[158, 193, 214, 147,  68] ==> 158, 68

[126,  96, 131, 190,  51,  41] ==> 126, 41

array([[129,  29, 100, 150, 123, 113,  96],
       [138, 136, 199, 126, 119, 135,  53],
       [146, 243, 189, 135,  88, 126, 212]]) ==> 129, 212

[192,  40, 130, 183,  48] ==> 192, 48

array([[ 98,  86,  77, 198, 225, 156],
       [129,  54, 218,  28, 160, 172]]) ==> 98, 172

[111, 120,  86, 180,  38,  76, 125] ==> 111, 125
---
Q:
array([[109, 102, 162, 134, 128, 115],
       [110, 102, 167, 165, 117, 117],
       [108,  97,  44, 136, 131,  71]])
A: 109

Q:
array([[ 91, 184, 111, 117, 202, 156, 104],
       [132,  73,  85, 218,  73, 110, 114],
       [102, 151, 155,  83, 121,  33, 112]])
A: 91

Q:
array([[115,  64, 153,  84, 144,  83, 115],
       [204, 175, 142, 125,  60, 132, 100],
       [ 89,  82, 163, 130,  35, 142, 112]])
A: 115

Q:
array([[ 65,  48,  90, 149,  97,  61, 209],
       [ 73,  60, 115, 147, 105,  73, 222],
       [139, 118, 133, 128, 213, 112, 118]])
A: 65

Q:
array([[194, 233, 184,  91],
       [ 35, 177, 125, 187],
       [103,  19, 146, 112]])
A: 194

Q:
array([[149, 223, 185,  20, 185],
       [140, 203, 142, 148, 142],
       [193, 105, 134,  97, 134]])
A: 149

Q:
array([[190, 142,  66, 210, 106, 206],
       [105,  91, 112, 179,  67, 158],
       [ 59, 160, 135, 120, 122, 147]])
A: 190

Q:
array([[ 64,  18,  84, 168],
       [125,  92, 175,  19],
       [ 82, 227, 120, 179]])
A: 64

Q:
array([[157,  82, 187,  48],
       [ 80, 124, 214, 145],
       [100, 100, 219, 114]])
A: 157
---
array([[116, 131, 150, 144, 150, 130, 131],
       [ 46, 213, 147, 167,  47, 123,  68],
       [141, 156, 108, 129, 130, 126,  94]]) → 46

array([[188, 212, 138, 178, 110],
       [138, 238, 206, 141,  16]]) → 188

array([[118,  66,  29,  92,  33],
       [124, 182, 126, 139, 203]]) → 118

array([[128, 115, 124, 134, 132, 149, 119],
       [127,  65, 129, 136, 109, 166,  36],
       [130, 128, 100, 130, 126, 124, 129]]) → 127

array([[ 80, 214, 127, 211, 112, 117,  75],
       [172, 170, 167, 141, 131, 128,  66]]) → 80

array([[114, 235, 215, 104, 158,  40,  75],
       [203,  45,  53, 177,  58, 229, 152],
       [145, 101,  86, 116,  78, 143, 160]]) → 203

array([[200, 208, 215, 189, 209, 198],
       [130, 138, 124, 122, 133, 115]]) → 200

array([[120, 146, 108,  16, 196,  92,  96],
       [135,  29, 199, 101, 112,  73,  88],
       [131, 119, 150,  16,  59,  76, 123]]) → 135

array([[ 91,  61, 148, 144,  83,  79, 143],
       [119, 141, 137, 209, 194, 108, 150],
       [105, 101, 113, 136, 109,  59, 201]]) → 119
---
array([[123,  94, 121, 192, 134,  39,  99],
       [ 20, 114, 206, 141, 115,  98, 147],
       [128, 122,  34, 109, 193, 134, 210]]) -> 134

array([[116, 122, 102, 244, 141, 163],
       [178,  57,  98, 208, 107, 167]]) -> 107

[129, 213,  94, 154] -> 94

[ 88,  37, 134,  99, 212,  72] -> 212

array([[115, 127, 126, 132, 124],
       [ 19, 125, 111, 161,  99]]) -> 161

[116, 216, 164, 225] -> 164
---
Input:
array([[140,  96,  90, 137, 115, 153],
       [127, 133, 124, 131,  30, 153],
       [166, 117, 139,  86, 114,  49]])
Output: 140

Input:
array([[166, 222, 156, 148],
       [171,  78, 159, 176],
       [144,  73,  27,  68]])
Output: 166

Input:
array([[114, 163, 115, 109, 149],
       [133, 103, 137, 229, 138],
       [140, 131, 178, 146, 156]])
Output: 114

Input:
array([[200, 120, 105, 107,  27, 149],
       [189, 125, 125,  52, 155,  95],
       [108,  87, 211, 116, 137,  74]])
Output: 200

Input:
array([[ 67,  64, 110,  53,  74],
       [197,  63, 235, 218, 141],
       [126, 225, 203, 239,  50]])
Output: 67

Input:
array([[130, 170,  94, 117,  87,  61,  56],
       [ 98, 109, 197,  64, 113, 234, 205],
       [236, 119,  42, 196,  42,  82, 140]])
Output: 130

Input:
array([[ 85, 169, 153, 151],
       [204,  42,  95,  42],
       [166,  91, 120,  77]])
Output: 85

Input:
array([[186, 132,  99,  59,  77, 123],
       [ 49, 155, 210, 157,  33,  80],
       [163,  79, 120, 183, 137, 141]])
Output: 186

Input:
array([[139,  82, 121, 162, 153, 107],
       [110, 186, 143, 141, 115, 155],
       [135, 212, 153,  76, 144, 236]])
Output: 139
